Kavo: [109 130  69 157  93 101 125  99 114 153 110 126 140 125 165 106  59  86
 160  65 121 149 123 141 101  93  76 163  98 158  87 167 113 126  69 125
 172 108 110 118 160 132 136 136 118 135  87  97 117 136 123]
gigek: [ 96  85 108 121 135 181 151 101 115 125 142 126 131  91  95 161  89 114
 114  90  69 130 154  79 131 127  98 115 125 124 134  77 170 137  90 149
 101 151 109 162  85  80  71  97 117 103  94  82  91 142 154]
zif: [147 124 190 108 170 171 141 157 144 113 153 136 121 128  93 161 197 172
 102 189 134 119 144 116 160 168 180 102 165 108 178  91 158 138 186 141
  89 159 147 153  97 120 116 120 140 123 165 157 136 129 146]
Tubep: [158 171 146 135 120  76 105 154 140 132 114 130 126 165 162  95 165 141
 143 164 186 126 102 176 124 129 157 142 130 133 121 179  86 118 164 107
 156 105 146  93 171 177 186 159 139 152 161 172 165 116 102]
has: [ 69 125 172 108 109] | no
has: [161 172] | yes
has: [124 190] | yes
has: [130 142 157 129] | no
has: [ 86 118 164 107 156] | yes
has: [118 159 132 136 136] | no

kar: [ 93 127  93 119 171 118]
Feba: [ 87 150  79  89 122  69]
Kofe: [ 78 152  89 105 100 172]
gude: [202 159 178  99 149 190]
has: [ 99 149] | yes
has: [ 93 127  93] | yes

Kebun: [142 142 188  87 121]
nuzu: [142 142 142 136  99]
kibu: [189 188 188  87 195]
has: [189 188 188  87 195] | yes
has: [142 136  99] | yes
has: [188  86] | no
has: [121  87] | no
has: [142 142 188  88] | no

Tenek: [120 188 199 145 111 145 114 146 120 137 128 183 100 123 169  76 122 110
  83]
lon: [146  59  66  95 136 118 154 101 124  86 119  87 147 137 111 167 128 133
 185]
Fifod: [113 199 168 168 129 134  93 146 140 196 141 150 127 112 119 115 126 144
  68]
has: [115 127] | no
has: [124  86 119] | yes
has: [126 144  68] | yes
has: [101 124] | yes
has: [123 100 183 128] | no
has: [100 183] | no

Mot: [153 152  74  87 103 105 132 124 130 132 129 181 115 115 109 129 133 128
 115 137 123 142 127  87 133 132 167 142 117 136 130  93 145 126 111  59
 124 150 109 181 138 110 148 106  88 132 136 174 190 142 130 112]
nivap: [154 149  74  95 103  96 141 119 135 132 126 186 116 110 108 133 136 119
 107 126 123 142 129  90 136 134 167 134 122 133 125 102 146 126 107  59
 124 150 105 181 131 114 149  97  94 136 145 164 188 147 132 110]
dapi: [139 152  74 100 102 123 121 156 128 154 146 163 122 114 101 134 122 151
 148 139 117 136 124  92 130 141 167 139 114 129 154 114 121 127 104  59
 132 150  98 181 104 106 118 125  55 120 111 160 147 108 142 143]
fab: [105 122  74 144 104 152 109 151 115 149 143  91 142 125 117 129 113 168
 159 147 129 121 127 149 124 125 167 129 119 122 146 140  98 126 131  59
 137 150 129 181 101 122  93 165 113 116  98 100  63  88 144 160]
has: [ 94 136 145] | yes
has: [101 122  93] | yes
has: [124  92 130 141] | yes
has: [ 88 106 148] | no
has: [133 132 167] | yes
has: [115 149 143  91] | yes
has: [114 129] | yes

git: [ 70  55 185 198]
Bebe: [114 194 188  63]
deki: [190  65  70 192]
fet: [ 85 192 193  64]
beg: [ 53 158 199  95]
has: [ 85 192 193] | yes
has: [70 65] | no

bafot: [140 149 139 119 129 132 113 111 115 121 134 146 114 132  96 125 132 143
 128 118 107 146 155 105 137 139 107 121 116 121 122 154 145 136 150 114
 109 122 153 110 134 109 124 144 136 137 148 133 123 150 139 152]
Pud: [116 108 122 128 133 123 119 120 125 140 127 126 103 131 131 123 140 124
 134 117 127 138  95 130 141 133 135 139 118 108 133 145 144 111 116 142
 113 130 126 130 143 128 123 122 154 159 129 122 113 126 116 117]
meki: [112  99 110 132 151 104 102 139 159 124 147 131  95 136 156 107 139 166
 147 123 138 137 128 118 116 142 105 145 141 157 114 124 164 105 131 118
 119 123 124 148 121 111 153 122 159 147 116 161 149  99 141 148]
zon: [123 108 122 128 133 123 119 120 125 140 127 126 103 131 131 123 140 127
 134 117 127 149  95 130 141 133 135 139 118 108 133 145 144 111 116 142
 113 130 126 130 143 128 123 122 154 159 129 122 113 126 116 117]
Runad: [139 114 127 160 127 113 128 130 162 110 119 109 133 151 115 122 140 106
 113 137 129 151 148 118 102 141 133 118 120 126 105 132 131 102 157 115
 136 124 151 120 120 113 127 130 108 136 149 136 146 133 128 150]
tov: [124 111 111 135 138 139 124 118 124 146 121 120 121 135 148 137 121 125
 128 126 116 132 132 110 122 138 145 106 119 115 104 140 155 125 147 128
 131 112 126 124 132 120 138 121 142 136 159 145 145 134 141 125]
paf: [ 98 118  94 158 164 179 169 109 123 145 111 112 132 151 156  91 144 141
  56 115 142 129 124 108 113 138 163 107 153 136 126 146 112 142 141 126
 115 142 138  95 143 124 128 157 167 104  99 195 140  90 124 169]
sed: [112 136 132 126 120 116 136 124 124 114 130 137  89 144 123 127 157 115
 116 126 154 129 103 125 121 142 115 122 135 125 110 125 123 124 127 145
 138 129 144 133 132 130 131 139 151 141 113 123 123 127 140 137]
Kaga: [116 106 135 147 132 110 118 127 152 137 129 125 121 160 134  93 115 136
 146  96 122 142 129 123 131 147 134  97 131 125 127 122 136 127 142 141
 138 129 130 111 128 117 118 114 153 111 134 148 129 131 139 154]
tuf: [111 123 108 128 146 118 136 131 128 148 122 118 129 122 128 116 123 137
 143 123 131 137 126 111 104 137 130 130 110 146 124 152 120 159 145 130
 133 104 140 142 121 110 122 100 139 130 152 149 138 138 117 139]
bagas: [103 108 119 126 147 141 130 114 126 158 129 124 129 143 135 146 105 141
 128 120 140 135 158 123 131 143 124 113 127 140 112 144 144 112 126 135
 128 111 148 135 110 104 152 126 155 107 144 131 137 139 139 135]
ged: [117 113 134 117 132 136 127 107 124 137 131 131 121 135 136 143 144 109
 122 125 132 127 109 118 121 142 131 126 128 137 124 130 130 108 133 147
 124 133 118 141 137 118 107 136 133 131 134 130 128 134 142 137]
has: [139 139 135] | yes
has: [116 117] | yes
has: [146 136 150] | no
has: [132 136] | yes
has: [118 121 142 131 127] | no
has: [139 107] | yes
has: [122 154] | yes

seda: [192 198  62  62 195]
gutiz: [188  78 194 197  62]
fur: [ 68  66  52 188 201]
rul: [ 70  70  52 185 201]
Mopun: [ 68  66  53 188 201]
dofuf: [189  78 195 197  61]
has: [201 185  52  70] | no
has: [ 78 194 197  62] | yes
has: [69 66] | no
has: [201 188  52  66] | no
has: [70 70] | yes
has: [192 199  62  62 195] | no

fer: [139 181 142 143 136 140 147 190 156 161]
tida: [140 161 144 143 144 154 142 186 160 157]
gedof: [173 146 152 143 173 141 196 147 138 142]
tuse: [154 161 150 143 145 142 149 147 150 156]
dised: [173 139 147 143 196 170 136 133 163 147]
vuve: [139 165 142 143 135 139 180 190 157 168]
zuro: [148 150 145 143 144 146 146 138 154 150]
bolo: [143 181 143 143 135 137 166 151 144 152]
Kekir: [146 154 144 143 138 137 180 160 152 168]
numu: [152 141 157 143 161 156 166 148 145 149]
fop: [153 151 153 143 175 154 136 133 163 142]
Pedu: [151 139 157 143 196 170 196 165 138 143]
has: [153 136 133 163] | no
has: [165 142 143 135] | yes
has: [143 196 170] | yes
has: [139 166] | no

rapo: [147 151 132 147 145 125 137 127 124 147 150 140 121 119 117 158 140 144
 131 130 133 125 118 126 124 140 158 146 134 138 140 134 104  95 114 116]
tizok: [137 169 184 160 162 162 159 147 152 150 124 126 122 131 105 118 122 138
 131 147 139 119 100  70  79 106 122  89  82 104 107 126 115 129 132 145]
pab: [176 193 180 184 162 159 156 157 170 144 151 151 148 144 149 119  98 106
 104 124 117 115 125 107 107  97  90  88  87 108 114 126 121 114 107 127]
gud: [114 111 120 131 119 125 119 142 117  99 126 113 133 133 118 101 115  88
 100 112 121 127 136 133 139 152 115 105 106 124 134 164 150 134 145 147]
mol: [147 136 108 106  77 106  95  98 101 120 133 154 141 129 128 130 128 105
 115 114 131 124 117 115 119 105  98 102 129 121 132 147 155 162 119 123]
Sudor: [146 132 119 118  94 104 108 104 105  97  83  94 106  87  93 100 132 112
 131 155 132 139 130 160 156 153 149 157 127 123 117 106  97  89  87 107]
Meka: [159 162 165 142 141 137 143 139 116 114 113 132 140 120 121 134 152 165
 160 159 136 121 114 119 115 130 135 137 118 100 117 112 124 129 142 126]
has: [132 121] | no
has: [ 82 104] | yes
has: [145 126 137 127] | no
has: [121 114 119 115 130] | yes
has: [87 93 99] | no

nopa: [134  96 112 141 162 112 109 142  44  92 154 133 137 131 147 129 114 166
 146 118 133 103 163 117 125 105 129 104 138 115 137]
Bemap: [133  98 113 140 160 113 111 141  53  95 152 132 135 132 145 128 115 163
 144 119 134 106 160 117 125 107 128 105 138 116 137]
Kovob: [135  96 112 141 163 112 109 143  41  91 154 133 137 131 147 128 113 167
 147 118 134 102 164 116 125 104 129 103 138 115 138]
semig: [134  98 112 140 160 112 111 141  52  94 152 133 136 131 146 128 114 163
 145 119 133 105 161 117 126 107 128 104 138 116 137]
gorib: [134  95 111 142 164 112 109 143  40  91 155 133 137 131 147 129 113 167
 146 118 134 102 165 117 125 104 129 103 138 114 138]
muka: [133  97 112 141 162 112 110 142  49  93 153 133 136 131 146 128 114 164
 145 119 133 105 161 117 125 106 129 104 138 115 136]
fumo: [134  94 110 143 165 109 109 143  40  89 156 134 137 132 148 128 113 169
 148 118 134 103 165 116 125 104 128 100 140 114 138]
dal: [134  97 112 141 162 113 110 142  47  94 153 133 136 131 146 129 114 165
 146 119 134 105 162 117 125 106 129 104 138 115 137]
buz: [133  97 112 141 161 112 110 141  49  95 152 132 136 131 145 128 115 164
 145 119 134 105 161 117 126 107 128 104 138 116 137]
novaz: [135  96 111 141 162 112 109 143  43  92 154 133 137 131 147 128 113 167
 147 118 133 102 163 116 125 104 129 103 138 114 137]
zonub: [134  96 112 141 162 112 110 142  46  94 153 133 136 131 147 129 113 166
 146 118 134 103 163 117 125 105 129 104 137 115 137]
has: [ 94 153 133 136 131] | yes
has: [162 113] | yes
has: [161 116 126] | no
has: [162 141 111] | no
has: [126 107 128 104] | yes
has: [134  96 112 142] | no

pubuz: [126 118 142  83 137 162 103  80  81  93 112  62 130 134 111  76 110 127
 147 108 182 120 155 109 104 123  95 134  88 154 130  83 174 102 110 106
 154  86 116 187 176 149 173 124 148 138  78 141 166 101 154 122 121 119
 113 126 181 137]
Lebaz: [126 118 142  83 137 162 103  80  81  93 112  62 130 134 111  76 110 127
 147 108 182 120 155 109 104 123  95 134  88 154 130  83 174 102 110 106
 154  86 116 187 176 149 173 124 148 138  78 141 166 101 154 122 128 114
  77 184 154 112]
veg: [121 138 136  97 181 154 148 162 119 131 108 183  84 158 103 108 155  68
 104  56 186 149 170 145 168 106  66 139  98 169 129 110 155 151  56 113
  72  72 148 137  53  97 125 102 183 145  84 132  61 159 122 125  59 151
 161 134  50  51]
riki: [133 171 143 157 126 110 119 157 132 134 147 140 126 135 118 101 102  97
 137 158 136 169 173  82 100  90  61 148 110  92  82 142  86 119 115 141
 164 137 123 154 187 132 134  56 113  89 138  92 157  87 166 145 152 154
 111 129 117 111]
has: [103 162] | no
has: [157  87] | yes
has: [114  89 138  92 157] | no
has: [111  76 110 128 147] | no
has: [168 105  66] | no
has: [170 145 168] | yes

Vigi: [109 134 126 111 124 126 139 179  81 123 127  89 163]
vudu: [140 109 137 170  88 129 158  83 177  74 176  86 121]
Ginug: [126 138  63  99 169  86 112 214 134 114  84 106 173]
vumum: [131 172 132 110 115 118  96 117 137 120 114 116 132]
sifov: [144 131 125 122 126 133 137 106 163 116 165 110 152]
Baf: [135 120 150 123 122 140 137  87 119 152 160 116 125]
Voto: [146 126 185 129  85 139 156  79 124 130 163  86 119]
Sipe: [140 154 106 114 133 115 105 144 136 139  66 167 132]
Roru: [182  72 163 125 113 137 129  92 144 125 135 113  69]
dige: [128 133 149 141  86 146 181  64 132 109 206  98 140]
mazig: [120 137 139 131 105 132 129 119 125 103 129  95 154]
voze: [137 139 113 132 116 142 111 112 135 115 120 154 121]
has: [137 113 125 163  72] | no
has: [137 139 113] | yes
has: [144  92] | no
has: [140 109] | yes
has: [134 214] | no

Ranev: [ 45 206 206 206 133 146 133 205 139  45  44  45  45 163 207 140  43 206
 205 135  45  44  47 135  44]
zes: [ 64  71  72  69 216 217 216  71 216  62  61  63  64 218  63 216 188  71
  71 216  65  61  67 216  62]
Mim: [ 64  71  72  69 216 217 216  71 216  62  61  63  64 218  63 216 188  71
  71 216  65  61  67 185 201]
has: [ 44  45 135] | no
has: [ 71 216] | yes
has: [ 47  44  45 135] | no
has: [72 71] | no
has: [63 64] | yes
has: [217 216  71] | yes
has: [61 62] | no

Kigi: [147 175 170 205 168 145 165 189  95 118 199 144 171 164 162  98 158 179
 174 129 167 152 108 173 124 157 106 135 162 167 133 145 117 155 125 169
 135 125  99 127 168 161 194  94 159 121 113 173 153  99 140 139 116 160
 127 133]
Fud: [146 175 166 206 162 141 165 187  99 117 197 146 166 159 159  95 162 180
 171 130 165 146 111 176 132 153 103 133 155 168 139 142 113 159 122 170
 138 122  98 129 166 157 196  93 161 128 115 171 152  99 141 138 116 157
 123 137]
Geto: [147 175 169 204 166 144 165 188  96 118 198 144 170 163 161  97 158 179
 174 130 166 151 109 173 126 156 105 134 161 167 134 144 116 155 124 169
 135 124  99 127 168 160 194  94 159 123 113 172 153 100 140 138 116 159
 126 133]
has: [159 123 113 172] | yes
has: [128 115 171] | yes
has: [166 206] | yes
has: [170 138] | yes

Bepu: [137 112 114  93 158 152 148 174 118]
Funi: [102 109 154 118 140 126 160  67 150]
ler: [195 143 132 118 133 138 130 155 113]
nev: [137 112 114  93 128 143 100 135 139]
kaziv: [ 95 112 127  75 127 132  91  93 112]
Mimeg: [118 146 117 156 125 142 140 145 173]
pozu: [130 133 100  86 130 128 144 149 213]
gisep: [118 141 117 156 125 142 140 145 173]
Bip: [178 124 110 128  99 133 130 166 167]
kone: [135 141 122 132 137 131  92 130 126]
has: [114 112] | no
has: [117 156 125 142 140] | yes
has: [140 127 160] | no

Lum: [127 121 112  93 192 118 124 130 133 108 128 119  80 133 117 115 106]
Lupo: [143 125 152 120 121  54 130 126 131 164 133 122 136 110 135 119 134]
ranuf: [120 113 158 135 125  96 126 127 131 134 128 127 218 142 131 120 121]
gekef: [120 113 158 135 125  96 126 127 131 134 145 119 161 131 130 140 136]
lunop: [120 113 158 135 125  96 126 127 131 134 145 119 161 131 130 135 137]
has: [145 119 161] | yes
has: [126 127 131] | yes
has: [125  96 126 127] | yes
has: [161 131] | yes
has: [ 80 132] | no

zib: [101 123 131 130 129 137 102 141 125 127  94]
zelu: [105 126 125 127 125 144 105 122 130 128 100]
noga: [136 124 146 128 132  96 136 134 124 128 141]
gil: [115 118 179 130 128 111 115  92 119 125 114]
nitam: [130 125 114 130 119 133 133 125 133 128 135]
bogi: [123 122 126 131 129 114 122 179 123 126 123]
piv: [130 125 114 130 119 178 130 106 126 127 130]
Vedip: [113 121 139 130 147  62 113 158 126 123 111]
sido: [113 118 116 131 141 150 113 161 121 123 105]
leg: [154 125 132 128 123 119 155 121 126 128 162]
has: [114 125] | no
has: [121 113] | no
has: [162 128 126 121] | no
has: [126 125] | yes

Sez: [101 105  71 180 127 154  81 133  94 131 174 111 175 156  58 156 136 132
 128 174 153 158  86 126 102 107  90 106]
zenu: [101 105  71 180 127 154  81 133  94 130 174 111 175 156 125 156 136 132
 128 174 153 158  86 156 102 107  90 106]
kopo: [101 105  71 180 127 154  81 133  94 130 174 112 175 156 125 110 136 132
 128 174 153 158  86 156 102 107  90 151]
has: [174 110 175 156] | no
has: [111 175] | yes
has: [158  86 126 102] | yes

